Rotation paths and how fast each direction turns (degrees each step):
Each turn is a multiple of 5 degrees from 10 to 175, or 0.
Each row of a path follows its step; steps can be skipped.
path 1
step 0: [-13   9  -6  -5   4  14 -15 -17   4  -1  -7  -8  12   3   5 -10   1   4
   5 -10   9   1   9  12   1   6  11  10 -12   3  -7  12   5  24   3  -5
  -3   3  -3 -12   1   9   6  -5  -6  -7  -5  -8   8  21  10  -3  10   5
  -2   2   6   9  -6 -11  -8]
step 1: [ -3  -2 -11  -4  -6   4   4  -6  -8  -5 -10   2  -1   2  -9 -16  -7   4
   9   2   8  -5   0  15 -15  16 -12   7   2  -3   3   8  23   2 -11  -5
  -9  -6   9  10   5  23   1  -2 -10 -19  -2  -8  -9 -14 -14  -1   3   3
   0  -7   3   2   6  -5   3]
step 2: [-11   6 -16  -5   6  19  -4   0 -10  -8   0 -10  11   1  -3  -9  -3  12
  -3   4   1   7   0   4 -12  15  -2  -7   7  13  11  17  -4  11 -13   6
  -8   5   6  13  14 -17   1  -8  12   5   7  -4  -9   3  10   0   2  12
  -5  -2   1  -4   2  15  -2]
step 3: [  5  13  -7   7  -2  -8   4  10   1  -2  -4  -5 -13   3   1  -3  -8  15
   0 -13  13   6  14   9 -11   1  -1 -11   0  -3  -8  18   2   4   2   6
 -15   9 -12  -6  17  -5  -3   3 -17 -17  -9  -8   9  -3  11  -2  13  14
  -5   5  -4   0   5  -4 -11]
step 4: [-19   3   3  -2  -3  -7   3 -23   6  -7  -8 -16  -4  -3 -16  -3 -12  14
   1 -13   2  -3  -6  -4   2  11   2   6 -12   2 -11  14   0   6   3 -11
 -20   2   2   7   9   6   8   5  -2   5   1  -9  -4  -2  -7   3   6   1
   7   2  21  -6   3  13  -7]
step 5: [-13   5  -4  -6 -16  -2  -7  13 -14  -1  -6  -1  -1 -12 -17  -8 -11  14
  11   3   4  16   9  -7  -8   8  -2 -18   1 -11   0  15  -1   0  -3 -13
  -9   9  10  -2  -6   2  -2  -4  13 -13  -5   0  -8 -12  -1  -2  -7  -6
  -7  -9  -7   5  -3  11   3]
step 6: [  4   4 -10   0   2   8  -7  -3   2  13  -1 -16  -3   7 -11 -11  -4   9
 -10   0  -1  17  -5  -1  14  12  17  -4   7   2  -1  12  -5  -6   9   1
 -16  20  16   3   8  -8  -6  10   4 -11   3  -4  11  15   0   2   7  16
  -5  -1   3   7  -7  -6  -1]
step 7: [-15  -6  -9   3  -8   4  -4  -1  -3   0  10   0  -3  -4 -15 -10  -6  -3
  -2 -17   3  -2  28   6 -12   2  10  11   2  -2  -6   6   3   3   8 -20
  -5   2  -3  -3   4   5  -6   6   1 -18  -2 -10   8   1  -9 -13  14  -9
   1  15  12   4  -4  -7  -9]
step 8: [-19   7  -7  -2   4   9 -12 -15   4   9  -1  -7  21   0 -13 -15  -9  18
   4  -1   7   4  -9   6  -2   5  -5  -5   1   2   1  -8  13   3   1  -3
  -4  -5   1   7  12  11  -1  14   6 -14   8   3 -15  -9  -3   6   1  -5
  -4   0  -4   4 -22   4   4]
step 9: [  2   5 -24  -1  -4  13   2  -8 -23   1  -4   2  -3   6 -21  -5   1   8
   6  -1  -7   0   3  13 -16   5   4  -5  -1  12  -5  10   1   4  -8  -5
  -4   1   7  -9   7   0 -18   5  12  -4  -7   9   5   8   9  -3   1   6
  -7  -6 -20   4   4  -9 -12]
step 10: [ 12  10 -12  18  12   2   4 -11  -3   0  -1  -8 -13  -2  -7  -7 -13   7
  -7 -18  11   3  10  16  -3  -3   7   0   3   3  -7   4   1  10 -16   4
  -5   0  14   8  10  -6   3  12   0  -4   5 -19  -7  -1   0  -1  14   4
   9  10   5   1  -7  -1  12]
Directions:
[-1 -1 -2  3 -2  5  1  2  0 -1  1 -3 -2  0  0  4 -4 -2 -4  2 -2  0  4 -3
 -3 -2 -2 -1 -4  0 -3  2  2  5 -1 -3  2 -3  0 -2  1 -2  2 -1  2  2  4  1
  2  3 -2  0 -2 -2 -5 -3  4 -1 -2  0  2]
145
[ 0  7 -3  1 -2  0 -1  0  1  0  4  0  2  6  1 -1 -1  2  3  0  3  1 -2 -1
  2 -2 -2 -3  1 -3  1  2  1  0  1  2  5  4 -3 -6 -3  0  3 -2  0  0  3  2
  0 -1  3 -2  1  1 -2 -1  1  4 -4  2  0]
130
[ 2 -2 -2  3  3  2  3  4 -4  4  1  6  1  2 -3 -2 -1 -1 -2  3  4  3  0  1
  0  0  1  2 -2 -1  2  5 -1 -3 -1  4 -1  4  0  2 -1 -5 -2 -2  1  4  3 -2
  2  0 -1  1  2 -2  1  3  1 -2  1 -2  3]
95
[-5  2  3 -2 -5  1  3 -2  1  1  3 -2  4 -4  0  2 -1  3 -1  3  2 -4  1  0
 -2  2 -1  3 -1 -3  3  0  4 -6 -4 -3  1 -3  3  2  0 -1 -1 -1 -2  2  1  0
  2 -4 -1 -2  0 -1  2 -1 -2 -1 -1  4  4]
110
[-5  2  0  0  0  1  2  0 -2  1 -5  1  2  4 -3 -1  0 -2  3 -1  2 -2 -2 -1
 -1  1  0  1 -2 -4 -2  0 -3  1  3  2 -2 -5 -3  3 -1  7  2 -3  4  1  1  1
 -1 -3 -3  2 -6  0 -3  1 -1 -1 -1 -2  1]
100
